In the rows, 128 means zero.
Each path below is one point turned by a fixed rotation once a step. After each direction that follows a path, write how fast that rotation turns it, in degrees per step (0 if it stays still).
Each turn is a multiple of 5 degrees from 10 to 175, or 0.
Each row of a path follows its step; steps can be skipped.

step 0: [117 125 122 130 132 119 137 124 133 118 128 130 124 129 133 127 134 125
 127 130 126 131 136 131 127 135 130 114 127 132 124 129 135 135 122 133
 123 131 127 130 123 134 125 134 124 114 131 134 127 127 125 118 124 136
 136]
step 1: [131 119 122 124 128 122 128 119 128 127 130 133 122 128 122 124 136 132
 120 134 123 113 129 124 132 126 122 128 124 124 121 131 121 124 124 131
 121 133 131 130 123 136 128 129 122 125 134 127 120 124 120 126 131 134
 145]
step 2: [123 124 126 126 139 126 137 128 133 137 124 134 123 119 121 127 135 118
 130 127 124 127 126 121 133 123 129 123 133 125 121 139 129 126 121 122
 125 123 124 122 124 144 134 121 134 125 125 129 127 120 126 126 132 126
 132]
step 3: [123 130 121 123 130 127 134 131 138 126 122 133 135 118 140 119 136 128
 123 129 119 128 131 140 123 124 128 126 126 131 131 136 130 130 122 128
 123 128 128 132 125 138 121 124 129 114 127 124 125 125 121 122 124 123
 130]
step 4: [132 120 121 118 130 129 125 127 123 132 121 128 120 125 129 123 133 125
 121 131 128 126 125 131 127 128 119 123 129 127 130 138 128 133 135 141
 117 130 125 123 126 128 124 122 123 119 135 121 132 121 128 119 131 133
 141]
step 5: [117 129 134 131 131 124 139 122 120 129 127 128 128 122 122 124 132 127
 126 119 126 120 129 125 125 123 124 120 133 131 119 137 131 125 140 129
 121 128 132 129 124 138 137 123 131 124 136 120 130 122 126 117 133 126
 129]
step 6: [122 125 134 124 129 117 140 128 124 130 126 130 133 121 134 124 143 125
 124 125 121 133 130 125 127 128 118 129 129 135 127 132 124 128 127 138
 126 120 131 139 126 130 126 129 128 125 117 128 121 119 121 124 120 129
 133]
step 7: [131 128 122 121 132 123 122 134 118 124 124 130 119 122 130 128 132 125
 119 136 130 127 126 127 127 126 131 130 136 139 126 137 126 135 128 129
 116 127 133 137 121 130 131 128 133 123 123 131 127 128 124 115 132 127
 141]
step 8: [125 125 125 136 136 116 130 126 134 118 122 130 123 129 127 126 124 124
 125 124 120 131 126 116 130 125 132 123 124 129 123 129 135 125 131 136
 121 127 133 128 124 136 128 129 130 120 132 129 131 122 123 108 130 130
 131]
Directions:
[125 129 127 129 128 126 127 127 128 127 127 128 130 129 128 126 126 127
 129 129 128 130 131 128 127 127 128 126 127 131 128 130 128 127 128 129
 130 126 128 127 130 131 127 126 130 130 127 127 126 127 129 131 126 129
 128] : 115
[126 128 129 132 128 131 125 130 130 129 126 128 126 128 128 126 127 126
 129 127 128 128 129 127 128 127 128 128 130 128 126 129 129 127 128 126
 128 129 128 129 131 128 132 127 126 130 128 128 129 127 127 126 131 130
 128] : 125

step 0: [128 123 125 123 131 134 130 129 135 132 122 125 126 120 124 117 134 123
 130 126 129 121 135 131 128 135 121 122 132 119 128 128 128 124 135 123
 123 125 144 121 129 121 123 131 130 126 135 126 123 130 122 114 125 120
 125]
step 1: [122 127 125 131 121 127 130 132 120 128 137 133 123 132 118 125 122 140
 131 130 125 126 121 134 136 117 132 121 122 136 125 129 132 128 127 130
 133 121 133 129 129 132 134 121 128 127 129 126 139 130 128 144 121 125
 125]
step 2: [133 124 121 135 133 135 127 134 132 130 126 128 126 124 134 137 126 117
 126 125 122 138 136 130 129 123 119 137 127 123 131 120 129 128 123 123
 134 135 136 126 130 126 144 134 125 131 125 133 124 128 130 119 133 133
 128]
step 3: [122 134 122 121 126 131 123 129 131 127 118 119 138 129 123 116 132 135
 118 127 132 119 133 131 135 131 121 122 131 131 127 129 129 122 140 138
 130 129 129 124 125 133 124 125 133 121 130 122 133 132 119 132 121 132
 126]
step 4: [123 118 130 123 127 131 134 129 122 134 137 132 115 133 137 117 118 129
 128 133 120 131 127 124 122 116 125 131 125 124 124 118 129 134 125 127
 127 122 136 128 128 117 129 123 126 134 129 134 128 121 130 132 126 127
 122]
step 5: [134 129 118 136 135 134 128 130 132 127 130 119 135 128 120 133 127 131
 137 126 124 124 133 134 130 139 120 130 123 126 138 131 131 121 130 129
 138 133 137 136 136 134 132 134 127 133 123 124 131 137 130 125 127 118
 123]
step 6: [123 122 123 118 127 124 130 128 129 128 114 136 127 131 126 129 124 123
 121 126 125 131 125 132 133 118 116 123 131 137 119 129 132 133 123 131
 122 130 127 115 122 125 129 130 135 121 131 130 141 131 125 135 125 132
 123]
step 7: [127 127 124 132 124 143 126 135 130 131 131 127 126 119 131 124 138 130
 133 128 127 124 131 123 121 115 125 140 123 120 137 121 133 125 130 133
 134 121 135 129 127 129 128 117 127 131 130 122 115 126 128 130 127 128
 127]
step 8: [135 123 124 126 129 133 130 125 127 125 130 118 120 130 121 127 121 130
 121 129 133 130 129 133 143 138 125 119 138 128 121 132 121 130 134 126
 129 130 147 129 129 125 131 131 130 129 128 128 135 129 129 130 122 121
 126]
Directions:
[129 128 126 129 125 129 126 127 128 128 129 130 128 127 128 128 125 128
 128 130 126 129 128 127 124 126 128 128 130 129 128 128 129 127 128 129
 127 130 128 125 130 129 128 127 127 126 124 129 126 125 128 129 128 125
 129] : 140
[128 127 127 129 127 128 126 128 128 124 128 129 127 128 129 127 130 129
 130 127 125 127 131 129 130 132 127 126 131 127 128 128 129 126 128 128
 127 127 129 128 129 129 126 128 130 129 126 128 126 130 127 129 129 129
 130] : 145

step 0: [128 122 128 142 131 141 127 125 130 132 130 129 132 131 130 141 123 121
 128 126 126 128 137 126 130 124 132 138 125 128 125 137 126 118 125 130
 126 120 130 122 143 124 132 133 128 131 131 129 121 130 118 129 118 118
 125]
step 1: [129 133 118 123 117 131 126 118 128 128 126 131 120 127 138 127 130 127
 139 136 125 129 135 126 122 131 133 119 129 122 126 130 131 136 132 133
 127 125 134 129 146 123 128 128 136 142 126 133 117 130 127 127 126 127
 125]
step 2: [124 123 127 125 126 130 119 126 131 128 129 117 127 129 137 123 127 131
 136 129 133 130 131 114 130 125 118 132 126 129 133 118 140 144 133 129
 132 133 134 127 131 129 136 129 124 125 136 126 124 123 134 128 131 142
 122]
step 3: [128 120 133 130 133 128 124 131 122 140 121 128 135 137 133 138 122 129
 123 129 147 132 131 127 134 132 120 126 114 129 135 127 133 116 127 128
 129 132 131 125 135 135 133 131 124 125 123 130 129 128 130 135 130 128
 122]
step 4: [120 131 123 134 123 123 134 124 132 132 143 132 127 132 132 132 125 125
 130 135 131 133 136 122 141 132 131 120 128 125 133 136 123 119 124 130
 122 124 122 123 136 130 133 139 131 125 121 129 117 136 120 125 126 125
 135]
step 5: [129 129 123 129 122 136 124 130 132 123 130 125 128 117 142 124 124 125
 128 133 127 123 124 121 127 131 122 128 123 116 123 136 125 142 122 136
 123 121 132 125 136 122 127 137 129 126 136 136 125 133 128 117 124 132
 133]
step 6: [129 124 127 137 123 144 128 127 130 131 120 118 136 128 135 131 125 129
 132 122 127 119 127 127 128 121 125 135 121 127 129 123 131 124 140 130
 134 126 140 125 139 122 137 124 128 129 132 128 125 122 120 128 132 136
 117]
step 7: [127 125 126 131 126 132 124 129 128 138 127 123 122 138 130 129 135 129
 133 132 139 134 138 130 128 136 127 118 132 131 128 127 138 123 132 132
 132 138 135 126 138 130 137 129 134 140 119 121 123 137 125 131 121 126
 119]
step 8: [125 124 121 126 129 121 118 123 128 132 140 134 131 128 132 129 129 127
 133 139 139 138 135 118 131 129 119 134 130 132 135 132 136 139 119 127
 130 123 127 129 131 132 132 130 125 126 131 129 112 126 126 125 122 126
 133]
Directions:
[129 127 127 130 127 127 127 129 129 125 127 130 129 125 128 129 129 129
 128 128 129 129 126 126 131 129 126 128 129 129 129 129 128 131 131 128
 129 127 130 128 126 128 127 128 126 127 130 129 129 126 131 125 127 129
 126] : 110
